One turning vector, and how many ticks it has turned
The counts run from 0 to 197.
[106,  73, 113, 104, 127, 100, 104,  91,  86, 108, 117, 100,  85, 112,  76,
  99,  95,  98,  91,  69, 106,  95,  66,  70,  70, 117,  79, 117,  93, 109,
 108, 116,  95,  94, 115,  85, 116, 103, 109, 105, 110, 106,  84, 100,  62,
  93, 102, 110,  99, 124, 109]
167
[ 95,  70, 102, 109, 111,  75,  86,  92,  92, 103, 113, 101,  89, 116,  72,
  94,  90,  89,  90,  60, 110,  89,  71,  74,  92, 110,  70, 101,  85, 102,
  99,  94,  78, 112, 121, 105,  94, 108, 140, 114,  87, 107,  97, 104,  80,
  90,  97, 111, 110, 116, 100]
33
[102,  86,  98,  98, 100,  89, 105,  88,  82, 103,  97,  95,  75, 125,  64,
  84,  97, 100,  97,  67, 106,  83,  78,  81,  73, 117,  98, 106,  73, 106,
 114, 105,  87,  99, 119,  88,  83, 112, 136, 103, 101, 114,  79, 112,  86,
 101, 106, 131, 114, 117, 105]
128
[105,  77,  96, 108, 111,  72, 122,  79,  95,  96, 100, 121,  92, 102,  77,
 106, 108, 102,  98,  63, 127,  81,  53,  97, 104, 110,  63, 105,  65, 113,
 102, 110,  82,  93, 115,  87,  93, 102, 116, 112,  99,  97,  95, 101,  99,
 105, 109, 107,  95,  97,  94]
145
[103,  84, 122,  89, 106,  70, 113,  86,  83, 124, 114, 100,  85, 105,  80,
  96,  99,  89,  93,  80, 123,  79,  63,  93,  93, 122,  84, 104,  82, 117,
 100, 114,  88,  99, 124,  93,  96, 106, 115, 102, 121, 112,  93, 120,  75,
 103,  85, 108,  87, 115, 103]
174
[ 99,  68, 116, 104, 125,  89,  96, 103, 106,  98,  99, 116, 101, 124,  90,
  90,  86,  96, 101,  55,  98,  95,  71,  83,  74, 109,  81, 106,  87, 102,
  79, 111,  75, 103, 109, 110,  95, 102, 120, 110, 104,  86, 105,  94, 114,
  85, 103, 105,  97, 132,  92]
30
[103,  81, 109, 101, 108,  89,  84,  92, 105,  92, 100,  89,  84, 139,  87,
  92,  95, 105, 106,  71, 102,  87,  57,  79,  53, 100, 104, 117,  77, 113,
 106, 108,  82,  87, 106,  98,  98, 108, 112,  92, 111,  97,  79, 111,  98,
  94, 107, 116, 110, 110, 107]
90
[116,  59, 111,  93, 104,  86, 109,  75,  83, 105, 108,  94,  94, 105,  68,
 101,  97,  89,  84,  64, 113,  79,  75,  77,  90, 124,  80,  90,  89, 126,
  87, 102,  84, 110,  94,  98,  95,  88,  96, 115, 114, 100, 101, 118,  88,
  94,  81, 117,  89, 106,  97]
79
[125,  83, 121,  89, 113,  86, 128,  72,  94,  97,  97, 112,  71, 113,  78,
  85,  95,  94, 104,  71, 116,  89,  73,  87,  91, 115,  92, 106,  81, 130,
  97, 123,  98,  80, 118,  94,  86, 106,  99,  98, 131,  92,  92, 112, 106,
 100, 107, 111,  76, 109,  98]
7
[ 94,  73, 119, 103, 109,  69, 108,  86,  83, 125, 104,  83,  63, 108,  72,
  95,  83, 100, 103,  78,  98,  80,  68,  96,  73, 118,  96,  96,  63, 108,
  92, 100,  83,  88, 115,  97,  94,  99, 114, 108, 105, 124, 101, 103,  81,
 109, 101, 111,  95, 111,  99]
48
[115,  90, 113, 103, 109,  83, 114,  78, 110,  91,  97, 108,  65, 122,  86,
  93,  90, 100, 113,  67, 108,  89,  71,  96,  62, 108, 105, 104,  79, 122,
 100, 113,  91,  77, 130, 106,  87, 103, 106,  99, 121, 101,  96, 103, 117,
 116, 109, 116,  90, 112,  99]
9
[113,  78, 131,  96, 112,  82,  90,  89, 104, 117,  98,  88,  61, 125,  86,
  86,  75,  92, 110,  72, 100,  92,  70,  89,  64, 109, 110,  99,  79, 110,
  87, 103,  84,  89, 116, 110,  87,  99, 112, 103, 114, 112,  98, 109, 101,
 103, 101, 109,  89, 123, 106]
46
[126,  78, 111,  97, 116, 101, 101,  79, 110, 104,  99,  90,  75, 142,  84,
  89,  85,  98,  93,  58, 101, 106,  78, 101,  70, 115, 104, 104, 100, 109,
  93,  91,  79,  94, 119, 113,  80,  93, 110, 111, 107, 110,  95, 101,  87,
 105,  95, 128,  94, 131, 103]
120
[115,  87, 127,  78, 117,  78, 111,  91, 106, 107,  84, 119,  79, 115,  94,
  92,  94, 105, 108,  66, 104,  75,  56,  88,  82, 110,  92, 100,  84, 115,
  89, 116,  87, 106, 120,  89,  93, 102, 107, 100, 117,  89, 105, 109, 126,
 104, 108,  99,  77, 112,  91]
140
[123,  92, 118,  92, 108,  85, 122,  77, 105,  90,  99, 113,  69, 124,  80,
  87,  92,  94, 108,  67, 111,  92,  72,  91,  78, 107, 104, 107,  81, 127,
  99, 117,  94,  75, 118, 104,  87, 105, 101, 100, 128,  95,  95, 108, 120,
 107, 109, 110,  79, 113,  95]
8
[ 99,  72,  99, 106, 125,  71,  97,  88, 116, 106,  97,  98,  96, 129,  94,
 106,  96, 104, 102,  63, 109,  90,  57, 103,  79, 107,  77, 103,  83,  91,
  98,  99,  59, 103, 125, 102,  94,  92, 117, 104,  89, 110,  99, 102,  95,
 113, 101, 113, 101, 122,  92]
106
[ 98,  82, 100, 102, 107,  64, 111,  88, 105, 101,  97, 109,  80, 113,  82,
 104,  96, 110, 103,  64, 116,  76,  61,  96,  87, 109,  77,  98,  68, 105,
 100, 101,  77, 103, 133,  98,  83, 105, 129, 109,  94, 108, 104, 104, 115,
 117, 105, 115,  98, 103,  90]
143
[106,  66,  99, 111, 114,  87, 123,  70,  81, 102, 118,  92,  76, 120,  73,
 106,  96, 102,  99,  72, 103,  90,  76,  81,  74, 118,  80, 114,  69, 124,
  97,  98,  86,  71, 111,  96, 104, 100,  95,  96, 117, 102,  93,  91,  85,
 100,  95, 118,  88,  96,  87]
86
[118,  86, 115,  81, 118,  73, 113,  83, 100, 109, 108, 101,  92, 106,  88,
 106, 104, 109,  92,  70, 114,  76,  61, 105,  70, 120,  77, 110,  94, 120,
 103, 109,  86, 107, 133,  77,  96, 102, 100,  95, 117, 115,  94, 117,  85,
 112,  91, 108,  84, 108, 102]
137
[104,  97, 123, 100, 115,  75, 112,  81, 110, 109, 102, 112,  74, 126,  89,
  91,  92,  90, 110,  69, 119,  93,  69, 103,  81, 103, 110, 101,  75, 109,
 101, 121,  82,  77, 137, 113,  88, 106, 118,  97, 126, 106,  96, 105, 109,
 110, 110, 107,  83, 122,  93]
178
[104,  77, 108, 108, 110,  99, 104,  75, 106,  88, 114, 100,  92, 110,  98,
 122, 102, 104,  88,  54, 126,  95,  54,  97,  75, 107,  76,  93,  96, 107,
 102, 100,  81, 116, 120, 101, 108,  87, 110, 126, 102, 105, 102,  94,  86,
 118,  98, 125, 103, 115, 105]
151
[115,  64, 118, 102, 111,  98, 111,  86, 101,  94, 109, 111, 103, 107,  90,
 113, 103,  98,  82,  60, 121,  90,  49,  94,  85, 118,  69, 100,  95, 121,
  85, 108,  87, 117,  92,  98, 107,  86,  95, 125, 108,  90, 107, 100,  91,
  99,  88, 118,  85, 121, 104]
153
[ 94,  90, 110, 100, 118,  93, 110,  81,  83, 104, 108, 104,  92, 113,  87,
 118, 109,  93,  97,  63, 120,  84,  55, 111,  74, 116, 102, 100,  76, 106,
 109, 113,  90,  91, 119,  79, 117,  93, 107, 110, 122, 116,  80,  93,  71,
 114, 106, 117,  99, 111, 102]
56
[106,  72, 111, 110, 116,  77, 115,  83, 100,  91, 108, 104,  80, 103,  78,
 109,  95, 111,  99,  73, 107,  84,  52, 104,  61, 114,  76, 112,  68, 122,
 104, 107,  91,  84, 115,  79, 101,  98,  97, 105, 101, 110,  95, 101,  92,
 121, 106, 109,  92, 100, 102]
12
[103,  89, 122,  93, 101,  92,  93,  94, 106,  87,  89, 110,  80, 119,  94,
  99,  98, 102, 104,  55, 111,  80,  46,  89,  66,  94,  98,  98,  71, 112,
  98, 119,  95, 108, 102,  89,  90, 104, 123, 115, 104,  93,  91, 108, 113,
  99, 118, 114, 109, 110, 112]
16
[107,  78, 114, 102, 118,  96, 110,  83,  86, 102, 107, 118,  89, 111,  79,
  92,  98,  76,  93,  64, 123,  98,  76,  57, 106, 111,  83,  98,  86, 109,
 102, 121,  86,  97, 104, 107, 106,  99, 121, 116, 118,  83,  91, 101,  85,
  85, 107, 109,  89, 123,  96]
36
[113,  80, 102, 103, 100,  88, 112,  68,  89,  98, 114,  87,  63, 133,  76,
 100,  86, 104, 102,  61, 105,  89,  81,  84,  78, 114, 103, 100,  76, 117,
  95,  85,  86,  78, 128, 115,  91, 105, 115,  98, 113, 106,  95,  96,  94,
 101,  93, 127,  94, 103,  92]
84
[107,  81, 108,  99, 106,  95,  98,  82, 106, 104,  87, 105,  78, 129,  86,
  95, 100,  90,  98,  55, 126,  95,  68,  82, 100, 104,  98,  84,  87,  93,
 102, 111,  72, 116, 105, 117,  88,  88, 136, 122, 103,  93,  93, 104, 101,
 102, 110, 126, 103, 129, 108]
112
[ 95,  75, 116, 100, 107,  90, 115,  84,  79, 109,  99, 113,  93,  95,  81,
 113, 110,  92,  87,  57, 130,  79,  57, 107,  98, 117,  91,  82,  74, 112,
  90, 112,  85, 115,  98,  87, 100,  84, 112, 131, 111, 103,  97,  96,  84,
 107, 104, 120,  97, 110,  97]
189
[101,  81, 110,  94, 106,  88,  82,  87, 101, 101, 106,  83,  81, 132,  87,
 105,  94, 108, 106,  68, 102,  85,  56,  79,  53, 106, 103, 115,  76, 106,
 110, 104,  80,  96, 116,  90, 106, 104, 118,  99, 107, 107,  77, 109,  88,
  97, 104, 114, 111, 104, 110]
91
[ 94,  73, 120, 104, 109,  73, 122,  93,  79, 119,  98, 105,  80, 106,  71,
  90,  97,  93, 104,  86, 112,  79,  65,  91,  86, 116,  86, 109,  51, 116,
  95, 120,  90,  80,  91,  87,  96,  98, 109, 108, 110, 106,  88, 103,  88,
  98, 105, 109,  91, 111,  93]
50
[104,  84, 107,  94, 102,  88, 102,  97,  92, 102,  87,  99,  73, 131,  68,
  77,  97,  95,  99,  72, 100,  81,  79,  78,  70, 116, 100, 108,  71, 111,
 108, 109,  83,  97, 110,  95,  76, 111, 128, 105, 104, 104,  79, 116,  99,
  95, 103, 131, 117, 123, 106]
127
[ 92,  70, 117, 105, 111,  69, 114,  90,  81, 122, 105,  92,  69, 102,  70,
  97,  94,  97, 102,  81, 108,  77,  65,  94,  80, 119,  86, 104,  54, 116,
  96, 108,  84,  84, 106,  87,  94,  97, 111, 106, 107, 117,  96,  99,  80,
 104, 103, 109,  93, 108,  96]
49
[107,  69, 117, 103, 131,  74, 107,  91, 109, 100,  92, 115,  97, 105,  85,
  94, 100,  90, 106,  75, 114,  88,  48, 107,  78, 106,  81, 113,  66, 112,
 101, 127,  84,  88,  97,  81,  95,  87, 100, 114, 108, 104,  89, 104,  93,
 106, 116,  96,  83, 119,  99]
183
[116,  83, 105,  95,  96,  89, 105,  70,  90,  99, 107,  92,  69, 134,  75,
  92,  81,  99, 104,  60, 105,  91,  82,  80,  83, 113, 110,  94,  81, 115,
  89,  89,  84,  83, 118, 117,  86, 105, 114, 100, 119,  99,  93, 106, 106,
  94,  94, 128,  92, 106,  95]
83
[119,  70, 124, 104, 115,  83, 105,  77,  89, 108, 126,  93,  89, 109,  78,
  99,  95,  83,  92,  77, 114, 102,  69,  90,  81, 123,  83, 110,  94, 124,
  95, 113,  83,  89, 114, 106,  99,  92,  90, 106, 120, 109,  97, 111,  69,
  99,  84, 112,  78, 118, 101]
42
[108,  91, 113,  89, 112, 102, 127,  88,  85, 100, 100, 118,  88, 119,  80,
  93, 114,  93, 104,  70, 118,  82,  74,  78,  72, 122,  98, 105,  85, 118,
 111, 133,  89,  91, 115,  84, 107,  99,  98, 104, 138,  88,  80, 106, 101,
 101, 104, 122,  94, 122, 102]
132
